In the rows, zero is written as 128.
Named turns come first, each shown by rows before and after it. Which turns, in which order, take the first row of each pair that follows to the second? Write the first one first, as in the answered first pair.
q146 (before -> after):
[134 122 139 115 141 128 100 121 133] -> [136 120 132 128 141 130  98 138 134]
[125 113 113 144 144 138  68 187 131] -> [149 124 105 170 110 159 100 183 113]
[ 93 147 115 136 119  76 159  91 121] -> [ 83 142 115 131 133  68 146  99 127]
q27 (before -> after):
[124 117 107 178 136 109 136 180 130] -> [107 127 128 152 138  63 155 139 125]
[113 130 121 152 142  96 129 153 134] -> [103 134 127 128 146  87 134 122 137]
[ 93 125  71 131 138 170 125 125 157] -> [103 126  77 169 129 146 128 165 148]
[105 136 168  93 121 116 166  75 116] -> [116 121 140  87 128 189 142  84 129]
q618 (before -> after):
[157 125 131 163  97 160 127 178 116] -> [148 119 114 160 103 172 126 176 124]
[188 115 154 144  86 195  88 198 101] -> [174 126 119 191  63 157 144 200  90]
[155 132 185 130 142 101  98 167 130] -> [116 132 100 178 130  91 160 164 133]
q566 (before -> after):
[144 134 116 163 114 122  88 148 129] -> [139 138 140 111 121 125  81  94 134]
[122 111 127 138 147  96 103 163 129] -> [122 114 149 103 150  94  98 128 130]
[129  97 146 112 161 152  94 123 140] -> [137  97 140 149 152 147  97 161 134]
[118 126 120 135 151 118 105 135 142] -> [130 132 145 134 142 108 104 136 134]
Now pairs of rows:
Between the rows of a pair lie two turns.
[139 131 148 159 108  77 159 147  97] -> [129 134 162 126 115  71 158 111  99] | q146 then q146
[132 135 118 156  95 120 167 120 115] -> [119 121 110 107 125 168 133  93 136] | q27 then q618
[134 133 153 142 131 104 131 149 126] -> [114 119 120 112 151 150 119 124 146] | q566 then q27
[153 128 133 143 130 152 127 130 131] -> [143 125 136 120 141 153 120 112 137] | q566 then q146
[118 113  86  90 124 202 137  69 137] -> [144 124 201  66 136 127  84  96 123] | q618 then q146
[ 99 115 127  91 169 121  82 140 148] -> [142 129 181 104 141 110  81 153 124] | q146 then q566
[110 157 105 172 104  41 166 104 136] -> [ 87 149 113 129 134  34 140  82 152] | q566 then q146
[171 134 131 127 104 203 124 116 129] -> [170 152 163 137  84 137 159 100 107] | q146 then q618
[ 78 112 105  99 176 105  94 115 153] -> [ 81 128 109 140 147  52 141 121 131] | q618 then q618
[138 151 135 119 120 147 158 112 120] -> [130 147 111 143 122 145 161 136 124] | q566 then q27
[173 122 103 151 112 192 115 159 137] -> [185 137 126 171  88 154 143 156 118] | q146 then q27
[101 143 151 109 128  97 119  83 135] -> [ 87 136 136 132 140  78 115 118 140] | q146 then q618
[157 162 159 152  95 124 165 110 128] -> [154 144 160 107 128 180 113 104 150] | q618 then q618
[128 120  95  87 140 194 132  79 138] -> [193 138 174 119 106 176 115 128 106] | q27 then q566
[114 124 100 126 111 125 128  92 135] -> [145 123 142 116 111 139  93 112 130] | q27 then q618
[105 108  63 127 133 179 144 103 150] -> [177 139 195 125  94 121 134 110 107] | q27 then q566
[115 118  90 119 138 146 126 118 139] -> [119 118  86 128 134 149 130 123 137] | q146 then q146
[121 135 120 109  96 151 163  90 107] -> [134 139 149 102  94 144 153  92 102] | q618 then q618
[158 141 132 134 100 115 181 123  96] -> [137 128  99  96 123 162 166  93 118] | q27 then q618
[ 85 105  74  81 164 168 125 141 167] -> [110 111  56 130 131 188 151 168 152] | q146 then q146
[130 111  81 146 146 190 134 129 136] -> [133 108 115 112 163 190 100 125 143] | q618 then q566
[114 126  98 119 156 179  94 135 138] -> [144 141 105 174 113 163 130 161 112] | q27 then q146
[125 138 131 150 122  83 149 149 127] -> [106 121  84 124 145 146 132 130 152] | q146 then q618
[123 120 134 108 147 127  82 166 135] -> [112 138 148 103 130  73 128 122 120] | q618 then q27
[140 124 143 142 139 134 100 171 134] -> [162 138 146 147 105 150 137 137 118] | q146 then q146
[106 133  97 162 110 109 159 139 127] -> [ 93 135 105 132 120  98 161 105 130] | q27 then q146
[131 120 122 124 130 160 104 118 146] -> [125 131 105 157 110 127 146 121 134] | q618 then q618
[148 129 130 126 123 152 121 128 132] -> [143 127 136 114 129 148 116 121 135] | q146 then q146
[122 108 148 103 125 103 143  51 148] -> [157  88 107 157 120 187 107 137 156] | q27 then q27
[ 88 118 100 119 145  72 147 137 146] -> [115 125 156 102 142  61 121 141 138] | q618 then q618
[122 139 123 142 118 109 158 113 114] -> [106 128 110 109 143 135 133  99 132] | q146 then q618
[ 96 125  90 108 147 126 135 108 140] -> [101 120  82 131 148 129 126 143 142] | q146 then q27
[148 142 165 124 111 106 139 118 118] -> [ 99 120  92 123 147 126 130 125 148] | q146 then q566
[103 127 106 123 117 127 151  99 129] -> [112 125 145  94 133 124 113 104 133] | q146 then q618
[143 120 187  67 143 200  86  81 127] -> [138 147 179 101  93 140 177  36  97] | q618 then q27
[163 115  90 130 119 162 150 141 119] -> [179 125 126 135 105 136 155 145 105] | q618 then q618
[161 161 155 134  83 116 155 130  92] -> [130 153 164  73 118 105 129  89 110] | q27 then q146
[119 138 135 107 156 137  82 123 142] -> [133 143 133 160 135 108 103 166 128] | q566 then q618
[109 134 130 116 140  94 132 103 128] -> [111 123 105 111 148 142 115 108 139] | q618 then q27
[106 147 151 117 134  88 141 116 102] -> [ 91 130 132  96 162 123 108 120 123] | q27 then q146
[132 164  99 149 105 113 154  68  67] -> [159 160 158 103 122 134  96  67  71] | q618 then q618
[151 126 192 111 166 153  74 181 158] -> [151 142 141 202 115 118 158 204 130] | q146 then q618
[ 93 149 127 112 131  79 167 121 117] -> [105 130  87  98 141 180 135 126 136] | q27 then q27
[ 66 103  96 131 161 116 100 160 132] -> [ 66 106 124  88 164 113  96 118 132] | q566 then q566
[105 137 156 134 130 158 122 122 112] -> [100 136 144 156 129 147 127 143 112] | q566 then q27
[112 142  93 128 142 179  97 155 128] -> [102 160 133 150 131  78 128 161 108] | q27 then q27
[104 116  98  98 141 166 119  88 147] -> [171 133 176 135 103 147 107 140 114] | q27 then q566
[160 146 156 145 112  98 135 138 105] -> [150 146 157 100 121 118 132  88 111] | q146 then q27
[137 114 147 122 125 110 111 142 116] -> [134 117 150 117 122 105 120 128 116] | q146 then q27
[142 142 174 120 153  98 107 161 127] -> [108 124 104 114 177 146 104 155 153] | q618 then q618
[ 81 134  79 111 133  76 181  92 144] -> [141 131 174  46 144 133  93  93 144] | q27 then q618
[130 123 154 148 138 137 105 149 129] -> [100 119 136 120 153 130 112 116 142] | q27 then q566
[148 144 155 139 115 126 121 153 119] -> [124 141 102 150 112 138 152 135 126] | q146 then q618
[ 92 129 134 108 136  95 138 103 124] -> [ 95 128 142  98 140 103 126 102 125] | q618 then q618
[113 118  88 158 137 136 118 173 144] -> [133 127 159 134 137  96  95 174 132] | q618 then q27
